(in the rows, 128 means zero)
Each path is a new rotation, seen through one point. The rows after it are directions, each followed by how far the rotation turns it, in degrees each step (0 if it stays put).
Each turn is a multiple of 5 degrees from 10 to 175, or 0.
Each row of a path follows its step; steps can be skipped.
path 1
step 0: [143 139 119 115 133 128 121 132 130 118 126 127 139 136 117 113 132 131
 130 136 131 130 115 118 132 122 147 126 133 121 133 120 115 152 134 117
 131 128 129 129 128 130 127 135 130 123 143 124 136 130 120 124 123 120
 125 136 127 131 122]
step 1: [137 115 125 125 127 132 131 119 130 129 127 124 140 129 123 135 142 122
 118 123 127 124 140 121 135 139 119 139 125 136 123 131 133 132 128 124
 131 124 141 106 128 126 122 126 130 132 125 122 151 130 134 145 135 121
 124 124 114 120 127]
step 2: [129 142 132 135 127 126 138 131 132 132 128 123 137 118 118 121 133 134
 134 135 124 144 123 142 127 141 121 125 115 141 132 127 129 121 124 136
 117 122 135 135 151 128 138 120 130 128 122 136 133 143 133 122 118 129
 130 140 131 123 138]
step 3: [135 132 144 117 119 136 127 136 125 127 129 138 124 125 128 131 106 126
 133 127 127 123 137 120 127 126 133 127 126 127 135 148 128 145 110 118
 132 124 135 130 119 137 126 129 114 133 128 129 129 135 134 125 114 125
 139 140 134 125 121]
step 4: [130 128 125 126 131 146 124 127 127 141 118 138 134 129 121 119 137 126
 129 129 134 133 130 129 134 106 128 136 142 115 129 128 119 131 139 121
 125 134 140 119 132 108 128 117 124 125 126 125 127 137 135 136 116 128
 113 127 127 141 122]
step 5: [123 115 122 132 124 122 126 132 134 115 135 130 129 125 124 122 130 132
 121 128 129 142 121 118 132 145 125 129 108 125 137 131 120 131 131 132
 124 124 131 121 139 130 121 134 115 117 144 115 136 130 120 136 117 119
 116 122 115 133 132]
step 6: [140 138 129 125 129 147 132 127 119 135 127 138 128 135 119 131 124 119
 121 140 131 131 128 128 132 135 126 124 113 134 128 132 134 127 127 125
 124 108 122 136 125 131 134 135 155 135 135 134 143 134 127 138 130 128
 126 140 120 118 126]
step 7: [134 138 131 128 129 126 130 122 137 127 126 137 135 134 135 135 130 131
 128 140 118 126 119 116 136 134 113 137 149 122 128 142 132 132 123 126
 126 136 143 129 146 127 125 120 120 126 127 137 119 139 134 126 127 120
 136 141 124 114 123]
step 8: [126 122 132 112 125 129 116 123 131 129 122 128 135 119 126 115 137 134
 126 131 126 134 142 123 117 119 132 120 116 133 134 123 129 134 136 129
 125 134 149 118 124 135 138 122 123 140 138 131 125 134 121 122 117 116
 125 143 138 140 123]
step 9: [136 122 133 121 122 134 131 140 122 134 127 138 141 131 131 105 131 125
 125 124 135 126 127 131 131 136 130 135 124 124 127 131 118 128 123 140
 115 118 117 116 132 122 114 134 120 129 116 123 144 118 133 143 113 127
 133 129 128 126 119]
step 10: [123 129 112 121 129 122 118 134 119 139 121 128 124 143 116 148 126 129
 134 131 129 133 123 135 134 126 120 126 108 121 128 141 133 127 124 122
 122 125 136 139 141 128 122 110 127 119 130 128 140 137 130 138 119 123
 122 129 125 120 139]
Directions:
[129 131 130 128 132 130 132 126 128 129 127 129 126 130 126 124 130 128
 130 129 131 130 125 129 127 127 129 127 131 128 131 127 121 124 129 130
 127 126 128 124 129 128 128 128 131 125 129 130 127 128 132 127 130 127
 131 128 130 128 130] : 160
path 2
step 0: [134 112 134 126 125 117 132 122 120 136 121 131 122 122 127 137 119 130
 134 129 139 124 122 132 133 140 130 139 131 127 150 122 117 129 117 133
 128 118 133 117 123 123 138 134 131 139 126 132 118 149 127 130 133 148
 131 135 134 127 115]
step 1: [128 135 129 130 120 118 141 127 130 132 128 122 130 126 124 132 137 128
 135 128 115 129 138 136 135 122 120 124 140 132 144 124 128 135 112 142
 137 133 127 115 121 133 135 133 120 141 123 131 128 151 146 134 134 139
 132 130 147 133 127]
step 2: [134 137 129 131 117 134 129 132 140 131 123 118 135 134 125 139 125 113
 128 120 130 113 140 131 136 119 128 129 123 126 123 127 133 123 113 123
 129 125 125 124 124 129 126 128 131 136 127 141 108 137 150 137 128 128
 126 144 146 137 123]
step 3: [140 130 122 128 134 128 136 130 130 130 119 125 133 131 108 126 132 116
 130 135 132 130 133 135 136 123 137 124 122 107 123 116 137 115 108 130
 133 128 112 122 127 129 127 127 132 123 138 145 125 125 131 137 124 123
 146 136 131 130 119]
step 4: [148 121 132 128 130 131 126 128 125 122 118 133 124 129 122 148 123 132
 130 128 135 122 127 143 129 130 143 118 131 132 119 126 136 112 113 142
 128 112 122 113 129 123 125 131 129 123 136 124 129 128 133 139 123 125
 146 136 123 118 137]
step 5: [151 127 132 121 120 125 122 122 112 118 122 129 117 138 106 136 129 132
 121 124 119 124 135 127 139 128 146 131 135 136 124 135 124 128 107 134
 129 124 139 131 118 127 125 133 124 128 135 122 140 125 131 126 122 140
 134 123 133 124 127]
step 6: [135 116 144 119 121 130 141 126 124 122 125 126 128 125 113 135 120 123
 121 114 137 136 135 121 139 130 143 130 124 137 135 128 125 138 121 127
 121 118 130 120 123 138 125 139 132 134 132 113 128 138 125 132 123 142
 120 141 136 127 110]
step 7: [132 130 140 130 114 123 140 125 124 128 119 126 129 124 113 125 137 123
 123 127 122 133 152 138 131 131 136 123 129 131 145 130 129 150 127 140
 132 132 111 123 121 124 124 130 137 133 126 124 114 138 122 133 142 128
 127 133 136 121 124]
step 8: [132 135 123 136 127 128 119 127 145 128 130 126 128 130 121 138 125 114
 114 123 141 117 139 145 141 131 132 121 128 142 143 138 120 129 120 129
 132 130 119 114 126 116 131 129 136 132 128 139 114 129 130 128 148 131
 130 139 130 127 123]
step 9: [136 122 117 140 136 117 117 125 133 139 121 132 124 135 118 128 134 127
 126 132 133 132 119 135 133 122 137 125 127 121 143 125 115 126 107 126
 138 118 125 129 123 113 130 128 126 132 135 144 121 140 126 130 135 128
 140 138 138 135 119]
step 10: [133 124 129 128 133 118 135 138 131 128 116 132 130 125 126 142 133 128
 135 127 138 123 118 136 125 120 137 127 130 129 132 124 118 115 112 131
 137 127 133 111 121 119 136 120 115 128 125 118 135 153 140 137 125 130
 137 138 140 122 128]
Directions:
[128 130 129 130 130 126 129 126 133 126 130 124 131 129 131 128 130 128
 125 131 131 129 133 129 126 123 130 131 129 127 130 129 131 127 127 128
 126 128 127 131 128 129 130 132 131 128 129 130 126 128 127 125 128 126
 128 132 128 129 132] : 65
[130 128 126 129 131 132 127 127 125 127 130 128 129 132 127 130 128 123
 130 129 126 131 125 128 126 126 128 126 129 129 129 129 125 127 129 126
 128 127 125 127 129 125 129 126 130 126 129 133 127 125 128 129 130 127
 130 132 124 122 129] : 70
[124 124 130 128 127 127 131 130 127 129 126 129 128 124 125 127 130 124
 127 126 132 131 127 127 126 127 129 130 129 123 128 125 126 125 131 128
 128 128 128 129 126 130 126 125 128 130 128 128 124 129 127 125 126 130
 133 128 127 125 129] : 110
path 3
step 0: [132 114 134 131 128 130 126 137 123 138 119 115 132 141 136 132 121 120
 138 118 139 127 121 123 127 120 128 128 121 129 126 134 122 137 136 128
 133 120 140 131 113 108 131 127 124 124 145 135 123 138 123 114 116 140
 126 121 140 126 135]
step 1: [125 119 133 123 129 138 117 116 121 141 132 118 119 122 127 129 131 127
 118 129 136 137 123 123 141 137 136 130 137 123 142 119 125 120 135 125
 133 140 136 115 126 111 117 133 129 123 135 123 137 133 130 110 124 132
 120 142 127 126 119]
step 2: [127 125 144 130 127 122 131 119 122 115 131 126 132 129 144 137 134 118
 128 127 130 148 125 125 127 121 135 113 118 130 132 136 125 141 122 122
 134 122 141 136 124 118 131 132 128 128 132 122 130 142 135 113 134 149
 116 124 132 129 130]
step 3: [133 124 141 132 131 127 130 133 109 139 117 120 117 141 125 125 116 121
 140 120 130 120 130 125 140 129 125 140 127 122 134 126 134 137 130 121
 126 136 139 116 123 113 132 140 124 120 136 121 135 145 123 114 122 128
 118 134 135 129 130]
step 4: [126 122 136 125 133 124 131 114 131 134 134 124 131 148 134 131 126 128
 111 134 129 138 119 118 142 139 141 127 128 131 145 124 112 133 118 122
 132 133 143 128 130 116 119 125 125 122 135 132 131 126 132 113 129 142
 136 132 131 124 130]
step 5: [133 119 138 136 128 115 126 128 105 124 131 121 132 140 130 142 134 122
 131 125 119 142 129 122 128 123 123 117 128 132 121 132 142 124 134 119
 123 127 133 117 123 115 138 137 127 119 135 120 131 136 143 109 131 140
 126 134 126 125 123]
step 6: [132 123 159 128 127 127 122 125 116 134 132 120 126 137 133 118 120 118
 123 121 136 121 126 132 127 134 134 132 129 128 142 125 119 135 120 119
 128 127 130 117 125 119 124 130 134 115 143 127 121 134 123 117 119 127
 130 121 144 119 135]
step 7: [119 115 135 121 131 121 122 112 121 129 117 128 136 135 133 141 122 122
 126 133 128 138 123 117 136 139 131 134 135 136 131 132 129 124 131 123
 138 125 140 121 117 124 131 122 121 113 120 139 139 134 125 107 134 139
 127 137 131 117 118]
step 8: [128 112 143 136 127 132 124 134 111 128 133 118 123 134 129 139 120 131
 135 117 131 130 126 124 120 132 140 116 123 130 124 125 121 131 133 112
 136 123 137 125 125 112 123 134 123 123 136 123 115 128 149 122 128 139
 119 123 136 129 122]
step 9: [122 134 139 124 122 131 113 119 110 136 129 124 120 132 135 120 141 118
 123 128 137 136 130 123 140 129 131 136 130 126 131 125 121 132 127 125
 123 131 129 116 115 107 128 127 125 108 118 127 131 129 118 116 124 133
 118 130 140 122 137]
step 10: [124 111 127 134 133 130 120 126 129 129 127 122 134 140 132 140 123 124
 131 122 130 141 125 124 115 130 129 125 133 130 148 136 124 146 130 123
 134 119 147 129 125 119 126 125 123 133 129 131 133 138 131 114 126 146
 126 140 140 113 128]
Directions:
[127 130 123 131 129 128 129 127 124 130 130 127 125 132 123 124 129 130
 128 128 126 128 129 126 129 128 126 128 126 129 127 126 128 132 126 128
 126 125 132 128 129 126 127 128 127 127 126 130 129 124 129 130 128 133
 129 128 129 129 131] : 70
[131 127 127 129 130 129 134 128 129 125 131 125 129 129 128 127 127 125
 127 130 126 129 128 128 133 130 128 127 126 125 132 128 128 127 125 131
 127 130 131 128 128 129 132 133 130 129 130 125 128 131 125 128 128 129
 128 128 123 130 129] : 35
[128 127 126 128 129 130 128 135 124 129 127 127 133 128 126 128 126 127
 127 124 130 125 129 130 129 128 129 128 124 126 126 130 130 129 130 125
 128 130 128 124 126 129 127 128 131 134 130 128 127 131 130 130 129 131
 129 130 129 127 127] : 140
[127 125 125 126 128 127 130 127 131 127 127 126 125 129 128 129 129 127
 127 125 127 126 126 130 129 130 130 129 130 132 129 129 127 127 131 131
 130 133 131 126 131 126 131 125 126 129 131 134 126 126 129 129 130 129
 129 131 128 130 126] : 110
[130 128 129 126 127 128 133 133 126 129 129 127 127 128 127 125 128 129
 129 131 131 128 128 129 127 128 129 125 131 129 125 127 128 130 131 129
 125 131 132 128 128 127 128 129 129 125 130 127 128 128 126 130 126 124
 127 126 133 127 122] : 135
path 4
step 0: [126 130 123 142 116 125 128 129 136 133 112 138 137 130 121 126 120 122
 131 125 122 129 128 128 134 128 125 134 121 128 118 139 145 131 133 133
 138 139 140 117 125 135 134 136 132 118 113 127 138 135 132 124 123 123
 133 137 132 140 129]
step 1: [130 109 131 125 149 111 136 134 142 128 132 132 118 138 133 126 132 126
 126 127 140 127 124 131 127 128 132 135 126 136 131 122 134 134 122 142
 119 130 117 121 123 134 120 119 134 126 122 122 127 129 122 141 125 129
 120 128 123 122 137]
step 2: [129 129 127 130 125 130 126 120 134 126 124 109 144 130 140 131 118 132
 118 125 114 109 138 129 133 126 131 126 112 110 127 136 142 131 127 126
 125 136 118 135 132 125 121 137 124 133 124 130 123 127 122 136 119 130
 129 131 133 127 120]
step 3: [124 134 132 126 130 115 145 132 145 131 129 138 132 123 124 118 124 119
 121 132 126 128 117 143 127 116 133 135 130 129 128 126 123 134 121 130
 119 127 142 130 129 120 121 135 138 126 123 136 125 135 145 118 136 118
 130 128 138 129 124]
step 4: [133 138 127 136 127 125 135 124 138 122 128 119 124 132 139 126 119 128
 124 133 122 133 121 121 125 137 138 118 137 129 122 122 137 132 117 128
 135 133 117 120 120 155 125 125 125 132 112 130 127 121 127 130 132 136
 131 126 115 133 129]
step 5: [131 127 112 122 127 117 135 126 135 125 132 129 133 131 136 127 124 135
 121 132 125 121 128 138 139 126 123 139 123 142 131 129 121 127 145 115
 124 141 135 119 117 114 118 130 130 136 126 120 124 134 124 142 121 126
 135 117 122 122 120]
step 6: [119 135 131 133 142 125 119 129 127 138 131 132 141 132 123 134 123 114
 117 130 127 131 124 136 132 134 126 119 128 125 128 132 124 147 110 128
 123 124 123 126 144 131 120 134 128 127 125 119 133 118 129 123 134 133
 127 115 128 129 109]
step 7: [126 151 129 129 120 119 125 137 130 133 132 125 122 127 133 110 121 134
 132 129 117 131 114 138 120 131 139 125 121 132 137 126 132 133 136 130
 126 131 124 130 121 128 124 123 132 132 138 139 127 139 113 131 136 133
 137 141 120 123 123]
step 8: [129 130 121 140 118 135 146 110 120 124 126 123 135 143 121 142 132 128
 133 128 137 141 120 133 129 141 131 130 130 129 128 118 136 135 132 121
 123 137 130 127 126 123 119 135 133 124 125 114 128 133 132 126 129 130
 136 114 130 125 130]
step 9: [127 131 129 122 148 126 121 135 133 136 132 136 119 132 120 123 129 134
 125 128 122 130 131 122 134 123 137 124 132 127 125 142 123 144 137 121
 131 134 131 123 117 133 116 142 134 133 140 120 132 117 113 119 120 137
 131 127 127 136 132]
step 10: [125 128 132 124 123 124 122 118 123 137 127 117 128 136 122 125 135 119
 122 126 131 124 110 147 136 137 129 130 130 124 131 134 132 125 125 131
 135 119 120 136 139 114 121 133 120 128 128 137 123 139 123 139 133 139
 133 127 112 137 139]
Directions:
[128 131 129 125 124 123 127 129 124 128 128 130 128 130 130 129 123 127
 130 125 129 127 126 131 130 129 129 128 129 127 127 127 127 125 123 128
 129 129 127 130 126 127 129 130 129 123 128 134 128 127 126 125 129 129
 126 128 132 128 127] : 95
[125 124 125 129 127 127 125 127 124 128 125 126 127 123 128 128 127 129
 125 127 129 128 123 131 125 127 126 129 129 128 123 126 129 127 130 127
 126 129 131 129 127 124 125 127 130 125 126 126 128 129 132 128 126 130
 129 131 126 129 127] : 145
[125 132 126 127 128 132 131 128 129 128 128 128 129 125 128 125 126 125
 130 131 127 130 132 129 123 128 129 126 130 125 129 127 127 126 126 130
 128 130 127 130 133 125 126 128 128 128 127 129 129 131 127 127 131 127
 129 133 128 128 127] : 90
[129 127 129 127 128 127 130 134 128 128 127 127 126 126 125 128 127 131
 129 128 129 126 127 130 129 126 128 124 127 129 130 130 127 130 128 130
 130 126 128 130 128 131 124 130 127 125 126 127 136 126 130 127 130 125
 126 128 123 127 129] : 125
[126 129 133 127 127 129 122 130 131 130 126 130 131 130 129 126 127 126
 127 126 129 130 127 127 125 126 126 129 132 130 127 131 130 130 127 127
 128 124 129 125 128 129 127 130 128 130 129 130 130 133 130 126 128 127
 128 127 127 131 128] : 115
path 5
step 0: [125 136 133 136 132 128 141 140 125 136 121 129 140 127 122 128 133 132
 132 141 122 113 106 130 118 131 142 128 127 131 116 125 111 117 139 142
 124 129 125 134 130 119 125 119 127 128 135 124 144 127 130 119 137 133
 126 125 135 131 138]
step 1: [111 123 132 132 126 134 146 136 120 139 124 128 134 127 138 146 126 134
 126 125 120 123 126 124 121 122 119 119 136 124 130 121 138 116 119 136
 135 138 120 142 142 117 149 133 140 128 131 125 126 127 133 130 140 128
 124 126 128 132 124]
step 2: [130 132 127 116 125 118 128 137 129 131 129 134 132 129 129 121 138 132
 119 120 117 127 135 137 135 116 121 119 135 140 139 120 112 117 114 143
 130 134 123 133 121 122 143 116 111 126 144 132 127 126 127 125 128 140
 122 115 125 128 124]
step 3: [128 143 132 127 115 119 143 122 118 124 127 145 149 115 131 125 142 124
 123 130 132 139 126 116 126 125 135 126 133 128 128 140 147 127 118 138
 122 136 132 131 120 122 126 119 126 135 134 125 132 116 131 125 119 129
 123 124 142 127 125]
step 4: [112 137 139 117 118 122 128 135 137 126 144 131 132 119 130 134 135 143
 136 126 140 118 127 142 134 132 110 119 129 124 132 135 139 123 124 139
 133 118 136 134 133 135 119 113 129 137 136 129 122 133 124 134 132 126
 136 133 138 125 126]
step 5: [135 123 124 129 138 125 134 120 131 121 127 131 120 115 122 128 141 130
 128 129 141 119 127 129 128 114 125 130 146 121 134 133 136 130 134 121
 132 109 133 129 125 130 144 123 116 141 146 119 135 138 125 136 127 140
 133 119 133 143 128]
step 6: [129 127 122 132 127 138 128 135 122 150 137 135 129 119 125 114 144 127
 137 129 135 127 126 123 123 137 123 125 128 121 129 131 140 133 140 135
 131 120 125 121 127 142 128 122 132 127 128 127 129 115 121 144 130 137
 113 113 124 128 150]
step 7: [122 130 122 120 131 137 146 131 126 128 122 124 122 131 130 122 123 125
 121 147 140 125 135 122 125 136 118 125 127 131 122 126 127 141 131 133
 138 138 122 130 127 135 117 112 132 133 138 113 127 124 116 135 153 138
 143 126 121 136 126]
step 8: [118 129 133 118 129 132 128 111 119 136 141 123 137 119 118 119 125 126
 128 141 135 118 125 131 125 144 137 133 143 129 131 115 113 130 117 134
 134 133 128 137 124 130 145 132 131 128 125 120 136 131 132 127 135 122
 130 118 123 147 137]
step 9: [125 132 126 136 121 108 140 126 124 135 126 126 120 131 122 139 127 130
 115 122 123 133 115 114 138 144 123 127 144 122 138 122 120 137 130 141
 135 136 140 127 123 132 141 122 140 111 131 135 127 118 125 128 137 136
 127 131 129 129 140]
step 10: [119 134 131 122 125 132 138 128 118 124 134 117 142 139 121 139 129 138
 124 127 137 137 125 127 132 129 131 127 152 143 123 128 124 118 128 129
 131 126 129 130 119 112 117 126 125 134 126 142 134 130 116 120 143 146
 120 121 121 121 131]
Directions:
[129 128 130 130 129 129 131 123 125 131 128 125 130 126 127 125 130 129
 129 129 128 128 125 131 127 129 132 129 130 130 128 130 132 125 131 128
 124 129 125 124 127 126 129 128 127 128 126 127 129 129 131 127 125 126
 130 126 127 131 125] : 140
[127 132 133 125 126 132 130 127 129 126 127 127 130 130 124 128 125 126
 129 135 128 124 130 131 127 129 127 127 126 126 128 129 130 126 131 127
 128 130 128 132 130 129 127 128 128 128 128 127 131 129 127 126 128 126
 128 132 131 128 127] : 100
path 6
step 0: [138 134 117 140 129 128 128 118 129 133 135 120 118 137 127 127 129 122
 133 138 133 130 120 132 114 119 123 125 141 125 140 123 125 135 115 114
 126 128 142 141 139 124 120 126 126 133 122 126 114 127 122 119 132 132
 135 109 130 116 126]
step 1: [128 123 125 140 130 119 120 112 128 132 149 136 115 143 128 128 130 135
 129 131 130 145 127 130 131 145 122 130 130 143 136 133 124 128 125 124
 136 134 133 119 131 131 122 127 124 130 132 121 124 119 141 120 129 143
 122 126 115 126 120]
step 2: [123 128 126 128 123 129 121 122 130 136 130 126 116 125 128 142 135 131
 138 142 126 120 135 136 114 133 125 130 126 128 137 131 121 145 122 128
 130 136 127 125 138 138 120 131 133 146 115 128 127 123 128 127 141 155
 126 121 135 133 130]
step 3: [138 124 129 130 128 134 130 106 130 135 134 137 122 144 137 126 132 129
 124 132 117 133 138 121 115 133 120 125 131 130 129 144 139 137 135 119
 133 142 140 136 133 135 130 121 117 134 119 127 118 130 131 131 132 131
 136 122 130 115 139]
step 4: [130 116 132 132 116 125 119 122 121 122 150 127 136 118 131 130 135 140
 129 140 120 125 126 128 125 137 114 121 132 148 139 131 118 142 119 132
 131 136 134 123 135 135 119 116 129 135 122 130 124 128 139 134 127 124
 122 129 128 124 132]
step 5: [134 124 122 125 130 130 120 113 125 135 133 136 119 124 139 122 135 124
 129 130 125 118 133 125 127 127 130 129 137 129 149 128 124 144 124 134
 123 130 118 131 142 134 143 126 136 121 113 123 121 120 137 130 134 129
 133 108 137 119 123]
step 6: [131 123 117 127 128 120 130 121 127 130 135 128 124 135 131 133 132 136
 133 133 130 142 129 124 113 129 124 113 136 128 136 124 119 128 120 120
 126 131 141 125 132 124 124 104 115 121 121 125 114 118 130 122 117 132
 134 115 140 118 122]
step 7: [127 121 133 137 140 129 118 121 122 125 148 133 122 131 118 140 134 131
 144 126 133 127 129 125 125 137 131 123 120 137 147 122 124 128 127 131
 130 127 124 118 144 136 123 130 116 134 134 119 124 120 142 125 136 136
 130 121 129 116 123]
step 8: [132 129 116 120 122 120 136 121 121 148 134 133 129 144 120 133 128 127
 132 139 128 120 136 133 116 134 121 117 127 123 132 116 118 133 130 130
 134 137 125 129 134 138 128 131 129 141 114 124 121 119 121 130 142 138
 135 112 134 127 127]
step 9: [138 110 121 129 126 127 124 120 125 136 141 126 119 142 137 133 139 129
 127 134 120 131 122 130 121 138 118 119 133 139 124 129 134 132 125 120
 128 130 140 137 146 122 127 135 112 139 129 118 122 121 133 128 125 129
 137 137 131 120 141]
step 10: [123 116 114 131 120 125 127 119 131 127 146 138 125 126 127 125 127 130
 141 139 126 117 126 143 125 136 123 129 124 140 137 131 119 148 121 132
 133 130 132 121 127 131 132 130 121 138 119 127 134 122 132 133 137 119
 111 120 123 116 133]
Directions:
[130 126 130 129 125 133 129 129 133 129 129 127 125 131 128 131 127 131
 126 125 125 128 127 128 128 128 127 127 132 126 127 124 130 127 127 126
 129 132 132 130 128 127 128 129 125 125 130 129 130 132 127 129 123 127
 129 125 130 127 127] : 125
[134 129 128 127 129 126 129 129 126 125 128 125 128 132 131 128 125 128
 127 127 128 132 127 126 128 124 125 130 125 129 126 131 131 129 129 130
 126 125 133 129 127 125 126 126 124 131 128 126 127 127 130 127 127 126
 130 127 130 128 127] : 125
